First come named turns, each shown by rows before and after it. For each pair of rows after them, which turns, in which order, take the first row to the second? The first pair is done for you.
J:
235,-54,-53,89,70,-109,44,243,-7,-2,1 -> 233,2,-109,61,69,-27,-14,194,135,-21,-123
47,-384,67,22,4,107,130,-3,366,405,142 -> 10,-355,21,8,17,171,106,-30,408,408,86
25,143,-265,231,212,210,104,81,-228,-89,-151 -> 101,56,-154,261,204,51,164,156,-358,-77,11
D:
-113,141,-119,-14,-71,276,9,-105,117,19,-145 -> -139,59,-125,9,-68,292,75,-92,82,145,-41
-56,146,-60,70,134,61,-35,87,-346,-137,45 -> -44,-31,-41,83,103,38,63,123,-341,70,207
10,-98,371,-201,-134,-296,15,-113,-104,-186,192 -> -38,43,328,-200,-97,-247,-46,-148,-157,-334,79
34,-20,-223,209,109,-53,27,245,-515,85,151 -> 199,-205,-116,161,27,-182,48,293,-344,216,253
R:
18,122,130,1,-6,-127,-11,93,-219,-273,181 -> -125,196,16,21,43,29,-15,29,-260,-272,100
3,-18,-252,66,60,268,-28,0,147,201,-88 -> 44,-143,-134,2,-21,179,-8,-32,249,284,1
-103,47,-27,-79,223,-43,85,110,-152,-69,-6 -> -203,19,-32,-114,206,23,99,34,-106,-1,0
602,-101,156,79,1,-420,50,195,197,-282,110 -> 459,239,-169,246,220,-140,1,256,-82,-480,-149
A:
304,-85,181,-64,-140,-236,25,95,-190,-116,147 -> 305,-91,180,-63,-142,-236,34,105,-199,-101,161
-114,-23,-157,204,150,131,181,151,-222,208,169 -> -75,158,-199,226,207,125,89,183,-276,-4,20
317,-98,101,200,3,-117,-137,103,230,102,74 -> 306,-116,73,225,21,-103,-104,128,182,143,106
E:
227,-23,118,-10,-82,-11,-229,8,198,-17,-157 -> 78,-185,-19,111,-12,141,-20,56,12,329,69
290,-61,-29,216,-22,-173,42,243,148,-229,-32 -> 230,-252,-20,213,-62,-136,148,226,181,20,129
95,-39,90,-30,67,-37,-74,18,164,-30,-140 -> 4,-145,9,44,109,58,58,49,54,182,9
Then:
(two turns a pair)
-57,171,-149,49,-15,100,51,57,183,-174,-106 -> -59,77,-59,-34,-97,60,40,-18,320,-109,-72  A R
-156,-163,59,-93,-84,131,-17,-79,271,86,-20 -> -164,-186,97,-94,-97,105,3,-80,244,91,18  J D
-90,12,112,100,65,-177,139,36,-471,-107,245 -> 28,-21,133,101,51,-254,119,96,-420,-119,250  D A
-177,43,-48,-11,-47,37,90,-150,156,170,105 -> -159,48,-67,70,8,6,154,-59,-37,175,195  J A
329,-81,-74,-84,95,51,-74,120,174,172,-124 -> 222,-56,-180,-10,164,177,-16,131,37,247,-100  E R
-129,40,69,-168,-147,-98,-34,-271,95,-167,24 -> -270,40,-12,-108,-93,12,48,-277,-62,-71,91  D D
-124,-23,-101,-74,246,187,-34,239,-31,81,100 -> -67,128,-41,-137,230,122,-163,208,28,-156,-57  R E
-149,81,-3,-123,-188,152,-74,-313,153,23,-193 -> -218,-16,-40,-76,-163,205,29,-304,67,188,-71  D D
91,-129,-50,52,107,-78,128,126,-197,112,218 -> 183,-74,-47,63,121,-137,81,189,-178,24,160  A D
-225,273,149,-5,30,125,-122,-290,-151,-270,-70 -> -171,24,363,-136,-128,-35,-88,-359,62,-106,107  R R
-198,285,-34,-43,152,216,-202,-144,16,-324,-84 -> -129,130,168,31,148,-55,-33,-3,-341,-268,295  J J
39,-12,197,-111,-146,-171,-16,-44,-15,-104,88 -> 78,-32,158,-142,-157,-119,-56,-66,155,-65,7  A J
-323,-133,-148,5,-161,45,-120,-130,156,-58,-27 -> -274,-238,-22,58,-165,-123,-14,-40,-82,-20,209  J J
-56,137,-44,75,103,66,-51,-56,-382,79,-17 -> 166,-147,109,15,-26,-122,-10,12,-141,297,149  D D
-102,-22,-193,-57,52,130,43,137,117,164,-136 -> -98,3,-127,-128,2,99,-19,64,218,89,-194  E R
201,-24,-21,139,44,-47,105,180,14,91,-9 -> 194,58,-66,126,64,16,47,157,86,17,-141  A J
180,223,-97,17,139,284,120,151,-13,130,57 -> 101,63,-4,-89,41,290,152,30,137,279,145  R R
-20,72,-146,190,161,123,22,84,-138,84,-14 -> -28,197,-50,63,104,80,-121,-44,-10,-155,-183  E D
52,-129,-58,-35,16,92,-36,3,257,138,-95 -> 8,-82,-110,-17,50,148,-36,-7,221,117,-132  R J
-45,-73,163,-138,-152,-71,142,-19,12,4,112 -> -144,25,19,-28,-42,50,183,25,-198,-3,101  E R
237,-202,95,62,-158,-22,-52,78,299,40,199 -> 280,114,-11,155,-40,-10,-169,159,107,-308,-28  E E
